In the rows, 128 means zero.
One turn moves every row onto another: examples first, then more rows asked:
Lelof: [152 130 105 122 108 102 135 202  94 147 115 138 149 136 138 149 135 131
 119 133 125 112 128 137]
pepal: [142 124 108 145 135 119 144 128 147 115 134 153 130 167 123 151 168 140
 148 129 126 140 117 156]
Pabut: [160 138 160 147 118  93 154 109  98 133 109 108 144 115 159 125  89 143
 119 133 138 113 142  98]
dinul: [152 159 130 177 111 138 131 116 104 131 134 134 116 160 156 128 142 130
  93 128 129 120 106 133]
Bikar: [144  98 127 121 151 110 129 151 130 113 119  99 128 108 135 141 148 113
 103 105 115 114 148 133]
kune: [135 128 132 118 135 138 135 109  94  95 150 146 138 150 130 133 137 163
 133 127 139 113 145 137]
dob: [138 144 164 149 118 118 141 181 117 121  77 134 140 144 125 149 100 128
 115 134 133 121 139 122]
sufev: [147 134 110 138  91 133 146  99 153 115  91 135 121 158 117 165 101 135
 127 119 130 104 131 152]
Zitu: [159 143 128 155 102 122 123 159 123 138 108 119 140 111 139 134 121 153
 128 127 151 118 171  96]
fovor: [132 129  89 136 102 115 152 116 108 100 103 135 200 118 136 129 125 127
 121 124 114 102 136 128]
Tini: [158 128 145 137 135 114 162 120 136 130  91 129 164 130 134 137 129 154
 133 169 147 119 112  96]
tikon: [134 130 108 116 122 110 133 138 113 119 138 114 120 154 152 168 116 122
 129 109  81 121 157 165]
nosir: [156 117 105 183 134 102 171 133 102 129 112 109 156 153 131 153 136 105
 106 103 121  97 146 114]
teme: [135 109 127 128 108  80 168 125 106 122 128 130 152 126 150 133 117 140
 162 118 178 105 125 118]
lif: [140 132  87 170 118 105 161 136 130  96 118 158 107 147 148 166 110 109
 105 112 139 119 129 133]
tazor: [158 138 144 122 109  74 144 137 122 135  94 123 140 147  93 163 140 103
 128 131 130 118 103 146]
bati: [126  96 144 158 116 118 140 136 141 144  95 122 146 136 141 114 142 131
 134 105 130 133 115 172]
sed: [137 133  75 142  81 114 142 105 127 128 163 127 139 130 146 130 132 140
 140 121 116 118 132 127]
gar: [152 137 108 125  96 119 137 150 142 118 148 129 107 131 128 124 103 140
  97 142 102  88 117 131]
Vegiv: [131 146 133 162 119  74 150 138 150 104 120 125 164 128 159 104 135 117
 130 147 118  90 128 159]
sep: [167 138 117  98 123  85 157 125 150 142  97  96 157 144 175 135 135 124
 141 131 130 119 109 123]
zusu: [127 152 129 133 134  89 160 103 116  99 136 133 123 148 171 124 123 122
 113 130 102 125  93 149]
Biku: [153 154 124 149 103  92 121 139  89 125 114 126 147 125 176 148 130  97
 119 119 167 125 156 132]
Ruriz: [148 149 160 119 119 112 136 142 131 147  98  95 162 151 120 140 124 134
 134 168 107 115 148 128]
lunof: [160 139 127 137 145 119 156 125 145 100 126 122 134 183 180 156 113 143
 137 130 116  89 151 140]

fovor turns into nosir
zusu turns into sed
lunof turns into kune
Where do these go?
dob turns into Ruriz
tazor turns into sep

One turn moves every row onto another: examples first, then more rows asked:
sali: [147 144  92 129 142 159 149 147 118 148  95 122 135  78 149]
Soluf: [135 159 143 141 131 105 122 176 133 141 100 136 134 133 150]
pifab: [164 140  93 102 135 116 135 150 152 116 103 132 117 156 119]
Tufug: [136 135 137 161 141 127 154 127  88 115 106 114 118 116 160]
rok: [144 134 134 133 130 101 161 134 127 119 108 136 131 167 152]
mamo: [131 150 113 139 145 115 115 182 149 137  93 143 129 123 138]
giv: [149 171 115 139 135 150 128 140 102  90 122 109 130 106 115]
vurus: [149 114  82 130 145 149 113 119 132 126 154 115 143 125 151]
mozor: [143 131  91 113 131 124 164 151 142 146  86 155 143 133 144]
ferut: [105 132  92 107 136 156 130 122  93 115 117 125 148 100 124]
zadaf: [134 169 142 144 133 110 116 166 145 126 107 141 130 130 140]
Rize: [165 138 120 131 151 140 137 155 111 143 127  75 139 119 162]
zame: [114 120 117 103 128 140 142 103  95 144 106 125 127 102 156]
fon: [145 129  95 120 104 136 119 138  70 121 129 129 154 123 132]
Gugif: [156 147 114 113 133 123 155 162 138 140 122 118 171 157 148]
Boma: [135 159 125 142 143 112 110 169 155 125 102 142 118 129 134]
tedes: [169 132 113 102  98 128 111 111  96 134 130 123 115 126 143]
lubu: [138 163 111 128 125 126 152 138 136  97 113 154 150 145 116]
tuvel: [134  91  82 141 136 129 124 131  89 122 125 126 133 133 153]
Lobu: [141 121 103  80 135 137 111 130  99 133 124  86 122 127 134]
kapar: [166 136  99 120 143 134 124 137 119 119  94 107  80 107 130]
lam: [119 106 112 111 149 130 124 104 104 116 120 105 103 129 146]
kef: [126 143 117 100 139 155 122 115 112 123 148  94 154 116 138]
suv: [137 152 124 136 139 110 117 190 138 146  97 132 139 130 146]
tizor: [148 132 101 122 116 148 126  93 128 138 135 146 128 102 154]

kapar turns into Rize
tuvel turns into tedes
Where do these go?
Boma turns into suv
Gugif turns into lubu
zame turns into lam

One turn moves every row onto another: examples first, then more rows asked:
loz: [139 142 145  99 125 162 148 113 134 131 128 147 136 150 107 156]
sefa: [118 159 134 119 139 147 121 104 161 124 140 164 112 158 151 116]
Maba: [105  97 121 136  99 164 127 120 134 128 117 127 129 135 102 146]
Miti: [115 115 139 138 165 136 123 145 104 149 158 135 152 119 139 113]
Pon: [100 137 142 129 155 158 132 168 119 163 131 140 146 108 136 107]
voguv: [ 86 131 152 132 169 152 154 112 152 162 129 150 135 143 149  91]
latuf: [101 130 168 130 155 149 123 148 145 124 104 134 170 118 114 137]
Zikis: [ 86 124 146 118 167 130 130 120 151 111 142  97 134 122 138 138]
bubun: [109 146 141 153 114 149 140 132 137  77 135 143 137 118 114  96]
rovam: [ 99 113 117 133 112 114 142 123 159 124 152 103 141 149 122 131]
Pemer: [106 137  99 118  99 151 132 109 138 134 133 102 144 136 115 131]
pelir: [116 156 147 117 148 169 136  98 153 117 139 154 111 144 154 138]
nulim: [124 137 155 136 125 131 165 143 112 138 148 165 115 133  87 119]
soni: [130 155 155 105 106 154 138 100 124 136 143 143 124 142 120 150]
Gem: [141 150 139 100 128 140 132  95 129 149 132 150 148 145 119 146]
Ravo: [ 88 121 108 157 146 111 130 121 142  96 120 149 128 121 136 104]
kasun: [112 100 132 123 133 131 142 158 128 140  98 135 154 115 123  98]
fof: [131 128 134 127 122 136 180 139 116 137 123 166 127 131  91 122]
guseb: [115 130 113 143 153 163 133 154 120 150 150 131 137 103 140 105]
Namu: [119 129 136 122 107 142 167 120 110 161 128 163 139 128  90 129]
Domu: [102 107 177 125 134 138 121 135 144 136 113 120 169 145 130 131]
Dol: [ 94 131 131 149 120 109 179 129 139 159 115 163 122 125 125 106]
Bibom: [ 88 139 148 140 181 143 167 107 148 142 128 144 126 134 159 113]
Nog: [ 94 163 159 110 152 153 135  94 150 125 154 154 119 128 148 131]
Sof: [113 160 135 142 119 152 134 142 112  99 152 146 128 118 126  89]
tebi: [ 80 140 123 170 128 114 123 141 137 124 112 149 112 111 127 140]
kaga: [ 90 150 120 170 112 135 113 127 146 110 112 157 119 142 136 132]
miguv: [ 86 131 107 151 116 139 142 112 140 141 135 100 142 151 110 149]
solev: [123 126 149 131 136 169 112 127 102 107 148 127 119 116 136 123]
pida: [107 122 136 139 123 149 126 127 127  96 149 169 149 122 116  84]
meke: [ 79 135 160 146 165 144 161  89 137 152 130 154 136 124 142 103]
Nuna: [129 147 147  99 141 134 134 114 138 138 143 147 141 157  96 155]
faz: [ 70 139 176 138 152 137 132 123 141 123 107 112 152 117 129 132]
rog: [ 87 111 133 165 116 145 110 132 151 119 146 156 104 130 133 141]
guzo: [103 131 116 169 123 143 110 137 155 130 115 140 117 132 139 157]
Zel: [ 96 154 146 130 120 173 126 111 124  98 138 133 135 113 133  92]
suge: [ 95 124 129 160 141 112 192 122 139 144 114 146 120 140 123 118]
mag: [101 127 115 143 128 141 155 113 143 126 140  83 159 139 114 126]
Reki: [ 83 139 159 113 151 142 135 134 150 130 119 113 176 134 107 134]
Dov: [120 138 135 122 122 126 162 133 127 146 142 176 121 114  87 132]
todi: [101 132 156 159 125  99 177 118 133 152 118 140 117 134 124 125]
kuli: [ 90 119 146 170 128 123 176 111 133 155 122 140 116 157 115 115]
midok: [107 154 147 112 125 158 139  94 167 134 141 149 109 137 157 116]
Fidi: [113 134 110 123 141 133 130 157 109 160 127 137 148 102 119 118]
Kep: [ 80 148 146 143 165 112 156  97 147 146 123 151 135 134 158 115]

Zel turns into Fidi
Maba turns into Ravo
Dol turns into Nog
Where do these go?
kaga turns into Sof
rovam turns into rog
voguv turns into Nuna
fof turns into Bibom
Dov turns into meke
guseb turns into latuf

One turn moves every row onto another: examples first, then more rows asked:
vezod: [129 188  74 111 142 161 125 137 175 114  84 112 157 175]
nafal: [132 180  88 116 129 154 164 102 164 149 117  83 171 193]
difo: [130 202  80 106 154 173 122 104 139 104  89 125 112 161]
Doku: [141 182 100 113 108 201 164  88 175 143 137  98 143 208]
peb: [132 186  77 116 132 145 150 126 175 128  99  93 167 185]
Pudor: [158 202 102  95 156 185 128  97 137 132 100 163 142 153]
Mutel: [115 195  98 132 113 155 145 117 168 104 111  91 132 186]
miba: [121 195 127 138 115 145 149 121 159 115 117 122 158 174]
tivus: [137 204  90 118 140 151 122 127 165 102  85 119 140 159]
lavu: [128 212  91 134 121 143 143 125 157 117  79 121 142 175]
nav: [130 187 133 134 106 167 162 113 170 133 134 120 166 188]
letap: [126 203 103 142 110 146 167 116 161 132 100 105 151 191]
kedi: [145 207 104  99 145 230 130  91 144 149  96 146 133 169]
Vafa: [124 173 105 102 147 210 143  71 139 163 125 103 159 188]
Duvat: [145 190  99  97 165 218 116  97 148 128  97 146 129 162]
tuf: [125 187 103 128 102 174 159 105 178 123 129  88 142 202]
kip: [119 180  92  98 160 216 103 106 149 128  92 132 144 171]
kebo: [166 195 108  91 146 208 141  89 148 149 116 160 150 167]
Suzin: [135 216  87 118 136 167 123 122 150 115  70 139 134 163]
pupo: [126 202 115 128 134 140 134 119 145 108 100 136 148 158]
lupi: [142 200  91 104 159 185 111 118 156 108  84 139 131 153]
bodim: [143 174 116 112 135 214 156  69 152 159 135 119 150 198]
zopu: [136 193 120 123 119 208 173  85 155 167 126 112 149 198]
zipo: [146 179 109 101 155 230 135  77 147 149 118 138 138 181]
palo: [154 183  91  97 127 220 156  76 163 151 130 116 135 200]
demav: [117 201  89 122 135 154 130 116 152  96  95 107 120 168]
gev: [129 175  99 110 135 180 162  80 150 163 128  87 167 194]
laguz: [141 205 105 110 150 157 126 110 136 115  93 153 141 149]
loka: [143 198 115 107 134 232 153  81 148 165 116 131 141 186]
fira: [135 187 107 133 110 147 162  99 169 133 122  92 161 194]
repal: [128 195 114 137 109 172 179  99 160 153 120 102 153 201]
nem: [147 197  78  91 160 201 126  87 138 124  96 136 113 167]
tof: [124 186  80 103 153 190 106 128 164 114  81 128 148 169]
funuz: [139 177 115 125 116 180 167  78 162 153 136 100 160 203]
Zoko: [120 175 102  97 157 225 119  82 139 149 110 122 149 178]
bopu: [143 214  92 104 146 203 117 107 145 128  76 150 130 160]
papuv: [134 198  96 130 120 135 143 120 171 112 101 100 153 176]
Nalil: [162 187 120 101 128 213 156  89 161 157 133 146 160 183]
zudup: [156 189  82  88 149 220 141  75 147 143 114 132 123 184]
Sor: [146 184 129 119 111 195 164 100 171 150 141 130 167 192]

Duvat turns into papuv
loka turns into Suzin
palo turns into difo
Where do these go?
laguz turns into nav
Vafa turns into tof

